A state moves one step at a time under one of 4 hidden systems, and each row is a state written as 28 numbers. Each run below is a few steps of one system.
Zagog, seq 1:
[[ 33 -24 -13  30  25 -27  -3 -19 -14 -75  35  12 -18  15 -25 -23 -40  -5
   15 -41  -4  28  16  34  43 -30  21  15]
 [ 41 -26 -13  18   7 -41   0 -29 -21 -65  25   8 -13   6 -34 -17 -33   9
   -5 -38  -5   6  31  22  39 -21  15   6]
 [ 33 -23 -17  12 -12 -39   3 -11 -33 -40  18  10  -2 -14 -26  -1 -17  30
  -28 -30 -13 -14  31  16  18 -17  -2   7]
 [ 19 -12 -31  -1 -15 -18   0  16 -38  10  10  17  12 -40  -3  21   0  51
  -50   1 -20 -35  26  17   3 -16 -29   9]
 [  0 -15 -35  -7 -13   5  -4  32 -32  23   7   6  25 -42  23  29  -6  45
  -52  27 -20 -23  34  19  -6 -26 -34  18]
 [-16  -6 -37  -6  -2  21   1  36 -19  40   5   3  45 -37  36  26 -21  25
  -29  37 -27   4  39  17 -15 -37 -28  29]]
lofo, seq 2 (6 x 28):
[[ -6   8  15  24  18  46   5  28   8 -52  11  10   9  16  29 -18 -23 -24
   29   5  18  48  -7  34  34 -30  14  24]
 [ -5   8  14  21  26  29   2  17  26 -45  10   0   2  35  20 -21 -20 -43
   48 -10  27  49 -19  20  36 -28  22  11]
 [ -6  13  12  11  23  22   3   8  40 -43   5  -9  -8  39   5 -21 -16 -44
   58 -24  23  50 -26  18  26 -23  30  -4]
 [  0  17  -3  11  18  14   1   2  45 -39   5 -14 -14  45   0 -13  -7 -39
   71 -27  26  42 -36   9  16 -22  33 -22]
 [ -2  20  -7   2  14   9   0  -6  46 -31  -4 -17 -14  44  -9 -11   4 -28
   68 -29  23  34 -43   1   6 -22  35 -36]
 [ -6  24 -12  -9   1   2   0 -13  52 -22 -10 -25 -14  37 -12 -10  15 -22
   62 -27  20  25 -36  -6 -13 -24  37 -47]]
Ruvoz, seq 3:
[[ 16  12  14  -1 -11 -25  -1 -25  16 -38  -6 -12 -36  37 -38  -9  23  -8
   29 -49  26  -9 -35  -3  10  16  25 -43]
 [ 26  10 -22  -7  -1 -36  -2 -33  26 -28   6 -11 -20  28 -41  -2  10  -8
   38 -53   5  -3 -23  -9  -6 -12  35 -48]
 [ 21  12 -30  -8  13 -41  -1 -45  16 -13  10 -17  -4  15 -40  -2  -6 -14
   40 -43 -15  14  -8 -18 -22 -27  41 -36]
 [ 13  -7 -27  -5  28 -29  -8 -36 -10   4   7  -4   3   6 -22  -8 -24 -18
   33 -12 -21  21   9 -22 -23 -34  39 -10]
 [ 12 -22   5   6  36 -30  -2 -37 -18  11   6   1   1   3  -8 -13 -41 -28
   17  10 -16  23  18 -24  -6 -18  36  12]
 [ 14 -28  39  22  26 -26   6 -34 -26   7  10  11  -5   1   0 -19 -36 -30
   -8  27 -16  13  21 -24  12  20  19  30]]
pinet, seq 4, 6 rows:
[[-22 -12  52  10 -17  30   4  24 -22  21 -15   1  -1 -19  37   6   6   1
  -43  65   3 -13  18  -8  15  48 -36  34]
 [-18 -17  57  17 -20  19   5  21 -18   8  -2   1 -10 -15  26  -5   7   2
  -39  60   0 -15   8  -5  26  48 -39  31]
 [-13 -14  71  28 -15  24   7   9 -16 -10   7   0 -16  -3  28 -17   1 -11
  -30  59   5   3   8  -1  29  53 -33  44]
 [-11  -2  66  26  -6  33   8  16 -15 -24   5   3  -4  -2  39 -25  -4 -18
  -14  46   2  19   1  -3  31  38 -16  43]
 [-19   2  62  23  -1  46   7  15 -11 -18   3   3   2   7  45 -21  -4 -20
    3  47   1  24  -1   2  22  29  -8  41]
 [-28   7  47  10   2  44   7  29  -9   0  -3  -1   9  -2  54 -14  -4 -22
    3  46   4  21   1  -1  12  17  -7  30]]

Which system made each run below?
seq 5 (5 x 28):
[[ 19 -20  34  30  28  -8   4 -22 -38 -41  27  21   1   0  10 -24 -48 -26
   -7   9  -6  26  15   0  35   5  18  50]
 [ 27 -31  22  23  28 -35   7 -41 -33 -29  19  15  -6   3 -16 -22 -44 -25
   -7  -3 -12   8  22 -14  26   3  25  27]
 [ 28 -36   9  15  10 -59   5 -42 -30   7  14   9 -13  -7 -27  -7 -27  -7
  -23  -2 -18 -16  31 -18   9  16   5   9]
 [ 18 -29  -3  -4  -1 -46   2 -32 -31  31   2   2  -7 -26 -22  13 -10  23
  -42  10 -27 -37  26 -20 -19  15  -9  -4]
 [ -3  -9 -11 -18 -18 -24  -1  -2 -32  53 -13  -7  17 -41   5  20  10  34
  -41  33 -31 -42  29 -27 -31  13 -23  -4]]
  Zagog
seq 6, 5 rows:
[[ -2  12 -31 -26 -17 -20  -3  -9  39  15 -28 -34  -3  15 -27  18  25   8
   27 -23  13  -9 -21 -13 -29 -16  13 -51]
 [-10  14 -45 -33  10  -5 -12 -11  34  40 -25 -18   5  13 -18  18  12  -1
   37 -18   3   0 -19 -20 -51 -36  28 -46]
 [-15  12 -28 -27  28   7 -14 -10  29  49 -17 -11  12  12  -2   9  -6 -30
   39  -3   2  11 -15 -30 -43 -34  40 -31]
 [-10   2   3 -12  33   0  -2 -15  15  35 -11 -10   8  14  15 -10 -18 -47
   42  19   2  28 -15 -31 -30 -17  36  -5]
 [-10 -13  43  14  24  -3   7 -26   4   0  -9 -11 -17  22  12 -29 -25 -50
   26  30   3  32   0 -37   6  21  28  16]]
  Ruvoz
seq 7 (5 x 28):
[[ -7  -1  51  31  18  32   5   9 -24 -32  19  14   4   2  37 -31 -31 -28
   12  38  -1  39   5   1  28   4   5  45]
 [ 19 -24  42  35  30 -10   7 -28  -8 -47  17  12 -20  27  -1 -39 -41 -50
   26   9   2  41  10  -2  35   6  29  28]
 [ 33 -25  35  27  19 -39  12 -52 -14 -46  20   2 -25  19 -29 -41 -34 -30
   14  -7 -10  21   6 -19  27  20  30  12]
 [ 38 -25  21  13  -1 -63  11 -58 -22 -30  11  -5 -31  10 -45 -21 -15  -4
  -12 -19 -10 -10  19 -26  14  26  23  -2]
 [ 18 -35   8   3 -26 -62   7 -39 -25   7  -4 -16 -26 -11 -42   4   9  26
  -43   0 -21 -44  28 -16   1  50 -15 -14]]
  Zagog
seq 8:
[[  3 -19  11  -1 -17  -5   2  13 -49  27  -3  10  19 -39  10   8  -1  30
  -66  37 -18 -36  36  -2   4  27 -42  31]
 [  2 -24  21  11 -23 -13   4  13 -47   3   8  11   4 -36   3   8   5  30
  -76  22 -13 -42  31   5  24  39 -47  31]
 [ 14 -14  28  28 -25  -9  11   8 -42 -34  19  12  -4 -22   5  -4 -11  19
  -53   7  -2 -22  26  23  45  34 -35  41]
 [ 15  -6  26  27 -11   8  11  21 -36 -67  25  16   3  -9  18 -20 -16  13
  -25   6   2  11  22  36  48   8 -21  41]
 [  0   7   6  25  -4  36   6  38 -21 -62  18  14   7  -2  29 -15 -18  13
   -7   1   0  26   6  42  40 -24 -10  35]]
  pinet
